M: 3 groups of rows, each row roughly a mix of its group's hidden directions
M (99 x 14)
[[ 11   0 -11   9  25  -7   1  -2  -2   7  18  11  16   7]
 [-14  -6  22  -6  -8  18  -3   8  -6 -16  -9  -6  10  -1]
 [ 19  12 -13  -3   5 -21   1   1  -9  15  -2 -13 -10   5]
 [  0 -19  -8   0  -3  -1  14   3   8   2 -14 -11 -27   3]
 [ -3  11  13 -12   6   2 -14  11   2 -14  -6  26   7   2]
 [  7  13  22   7  13  -6 -15 -15   0  -8  12   1  11  -5]
 [ -8   1 -13 -10 -14  21  -9  -1   0  11 -11  12  13 -12]
 [ 17  13  -6   0 -21  17 -13  -2  13   6  -5   8   4   8]
 [-11   4 -13  17  17 -10  11 -10  -8  11  14 -12   5  -3]
 [ -7  -4   5  -6 -29  -4   6   4  -7 -10 -10  -8 -11 -17]
 [-22  -7  13  13  10   5   9  13   0  13  10  -5  14  -4]
 [  7  11 -17 -13 -10   3  -3 -12  -6  -9 -13   2 -23  -7]
 [ 16   3  -1   7   6   1 -20  -8   7   8  12  14  16  16]
 [ -7   1  19  -2   6  18 -11   9   2 -20   0   7  19  -2]
 [-29 -10  -1   5  -6   9   5 -11  -3  -2  -2   4 -11 -20]
 [ -6 -16  11  -1  11  -1   8   4  -8   2   0  25   8  20]
 [  3  20   3 -10 -21  -3 -10  -9 -20   9 -10  -3   4  -1]
 [ 10  -6  -9  -7  -6  -1  -2   9  -8  24  10   5  16  18]
 [-11 -15  14 -20  16  -3  10   3  -2   9 -11 -12   1  11]
 [ 24   3  -2   2   6 -28  -2  -7  -1  -1   3  -9  -9  11]
 [ 31   3   9 -17  -9   6 -11  -5  -3  -4  -7  -6  -3  -4]
 [  0  18   0   6  14  25 -14  -6   4  -6 -11  -6  10  -2]
 [-18  -3   5 -11  -2   0  13   6   1  -1 -18 -18 -20  -2]
 [-10   5   6  14  23   3   5   1  -4  -7  16  -2  22  -3]
 [ 26  14  15  -2  -6   6   3   0 -13  -9   7  -5  17   1]
 [  6   0  -4   1 -20  19 -14   4  -1 -15  -2  14  13 -13]
 [  4   3  -8  -6 -13  -2  10 -15  -3  23  -9 -19  -9   7]
 [  6 -19  -5 -16  -8   0  -3  19  -2  12  -5   6   2  21]
 [  4   4 -26  10  -1  19  -3  11   0 -12   1  14   5  -8]
 [-12 -20   0  -4  -2 -10   8   4  -4  -4  -5  -6 -30   1]
 [-10   1   7   6   2  16   4   9  -2  13  14   5  28   4]
 [ 14  13  -8   4   7 -12   0 -11 -11  21  10   6  16   8]
 [ -6   0 -19  -9 -23  19  -2  -8  -8   9  11   1  -2  -6]
 [ -1   1  23  -6 -28  -2  -1 -10  -5  -5  -1  -4   0 -16]
 [  4   6 -12 -10 -12  11 -10 -20  -1  -7 -12  20   2  -9]
 [  9  -3   7  -2   0  -6 -21  -6  11  15   1   4   4  27]
 [-15  -8   8  -8 -31  11  -9   2   6   5  -4   3   7   5]
 [  9 -12   9 -10 -15  12   0 -10   3  16   6  12  19   8]
 [-29  -9   4   2  -4  19   3   3   2  -2  -8   6  -1 -17]
 [ 13  25  -6   6   6  -9  -4 -21   0  -9  -4  -2  -5 -13]
 [-19  -9  -4  -8  -8  13   3   1  -1  -9 -16   4 -22 -13]
 [  6   1 -16   3  13 -24   4 -11 -11  13   8  -7 -10  -8]
 [  1 -22   2 -17 -11  -1   7   1   0  21  -5   2   8  17]
 [-11 -18  -2   7  11 -14  23   5  -6  -3   3 -10 -14  -1]
 [ -4 -18   7 -15 -15 -13   7   0  -1  19  -7  -7  -5  15]
 [  4  16  -2  14   8   5  15 -10  -4  -6  18   5   3 -22]
 [ 11  14   5   2  18  -2   8 -12 -19   2   4 -20  10  -4]
 [  1  -9  17   4  12  17   6   9  -3 -25  -5 -12   4  -5]
 [ -9  -2  20  -9 -22  -8   2  -6   1   3 -11 -15 -16  -3]
 [ 26  14   5  -6   5   1  -5  15   8  -5   1  -7  12  17]
 [  3   3 -28  12 -13   7  17   4  -1   6   8   9  -7  -8]
 [-16  -9  -7   0   1  -8  12  -5 -12   3  -3  -4 -31  -6]
 [ 14  -3   2  -4  12 -12   6   8 -11  12   4  11   8  27]
 [-16  11   6  17   6   7   1  -5   2   9   9  -4  21 -18]
 [  5  21   3   0   1 -10   5 -10 -16  14  14  -2  20   3]
 [ -8 -18  -1 -16 -11  -6   2   9   1  13 -16  -8  -8  18]
 [ -7  -6 -10  -3 -18   9   1   3  20  10 -14   6 -16  12]
 [  2  -7  10 -10 -13   8 -22   7  -5 -18 -10   6  16  -5]
 [ -8   8   0   2  -2  18   7   5  -5 -22  -6  -1  -2 -26]
 [-10  10   1   5  20   3  18   1  -7 -14   2  -8  -6 -21]
 [ -4  -1  17  14  15  -4  -2   5   8   6   2   5  29   0]
 [ 13  11  -5  14   7 -17   4  -1 -20  -5  18   0   7 -10]
 [ -6 -20   7  -6   2   6   0  14  -1   9  -3  20  16  17]
 [ 12  11  -7 -14 -13  -8 -17 -13 -11  12 -12  -2 -10  -6]
 [ -9 -15   3 -17 -13   6  -7  11   4   2 -23  -7  -6  13]
 [-14 -10  19   2  18   3   4  11  -3 -21   6   2  12  -4]
 [ 22   8 -20  11   1 -15   8  -4  -6   5   3  -1 -17  -1]
 [ 24  28 -12  -4  -4   3  -7 -10  -1  -4   3  -6   3  -1]
 [ -1  -8  -9   1 -18 -19  22   0  -6  15   5  -4 -12  -2]
 [  4  -9  19   3  10  -2  -2  19  12   1  -1   1  22  13]
 [ 20  20  -6   5   4 -10  10 -11 -20   6   2 -12   0   0]
 [-17  -4   5  -2   8  -3 -13  13  10 -14   2  27   2  -2]
 [ -8  -1 -15   6   2 -15  19  -9  -4  21   1 -11 -12   6]
 [ -8   9  11   5  11 -23  12  -5  -8  -5   4 -15 -13 -12]
 [  2  -4  10  -3   0 -24 -14  -5   5  14  -2  -8  -8  23]
 [  3  -7  14   4  22   6   5  13   2 -26   6   3   6  -4]
 [ -3   8 -17  12   5  19 -21  -5  18   3  -4   4   2  -4]
 [  7  29   1   1   4  19  -3   0   5  -9  -4   2  16  -8]
 [ -1  -9 -11 -12  -4  -7   5  -3 -10  -3 -13   4 -32   3]
 [ 20   0 -10   1  -9 -16  -8   0   3  14  15 -19   6   6]
 [ -5  -2  18  18  12  -6   3   8   8   6  15  -9  21   1]
 [ -2 -18   3 -17 -25   0  -4   5   2  10 -14  -1  -1  13]
 [  8   7   3  11  13 -26 -15  -7   3   7  10  -2  -3  16]
 [ 10  -9  21   1  -6  13  13  15   0 -21   2  -3   6   5]
 [ 17   8 -12  -9  -5 -18   0 -14 -11  18  -2  -7 -12  -3]
 [  6  25   9  13  13   1  -2   2  11  -8   0 -15  11 -12]
 [ 10   1   3  -3 -18  23  -6  -9   0   2 -13 -21   1  -1]
 [-23 -20  -7   1  -6  -1   4  -6 -11  20   2  10  -2  -7]
 [  8   8  -8  16  -2 -21  11  -7  -8   2  21   4  -1 -12]
 [ -3  -9  10  -4  16  -7  13  21  -6   1  -9   5 -12  19]
 [ -8  15  -3   7  27  -9   1   2   1  -1  11  18  11   3]
 [ 19   4  -3  11   8 -18  14  10 -11 -13  13   9  -5  -2]
 [-19 -11   2   0   5   2   4 -14  -7  -3 -14  27  -5  -6]
 [  4   1  -5   5  12  -9   1  -7  11  24   7   0  -6  25]
 [  1   3 -12  10  11 -10  25  -1 -10   1  17   2   2 -15]
 [ -3  13 -12  -1  17 -20   3 -15 -10  19   4  -3  -2  -1]
 [ -1 -26   3 -10 -18  -8   7  10   7  -3  -4   2 -20   1]
 [-11  -4 -16   3  -5   4   0   2  25  12  -6  14 -12  12]
 [  0   6 -13  -8  -5 -21  -4 -16  -7  26   6  -1  -3  -2]]

which group is each row in? (one row of each group first)
[  5  10 -14  13 -13   8 -24   3   8  -5   6  17   6  -6] : (76)
[  9  19   3  -3   0  15  -8  17  15  -6 -10 -15  11  -7] : (14)
[ -9   9  16  -1  -4 -10 -17  -1   5  -9 -14 -16 -19   4] : (44)

[-27 -16  16   5   6  11   4   8   6  -6  -8   9   4  -7] : (14)
[12  0 12  6  8 -5 -3  6  5  5 14  4 28 17] : (14)
[ 16   2 -26   9 -12  -7  -7  -5   6  11   1   3 -17  -3] : (76)
[ 12  -7 -18   2 -10  14 -15   7   2  -1   2  19  17   7] : (44)
[  7   7  -5  10 -34   2   4  -8   2   5   8   6  -7 -12] : (44)
[-12  -6   3 -14 -10  19   0  12   0 -13 -22  -6  -5  -7] : (44)
[ -7  -8 -10 -10 -19  -9   5  -8   9  25  -4  -1 -10  10] : (76)
[ -3   8  -2   5  26   7  22  -3  -6  -5  11  -1   4 -16] : (44)
[ -7  22 -11   2  -9  20  -2  -7  -1   4   5  -7   8 -21] : (14)
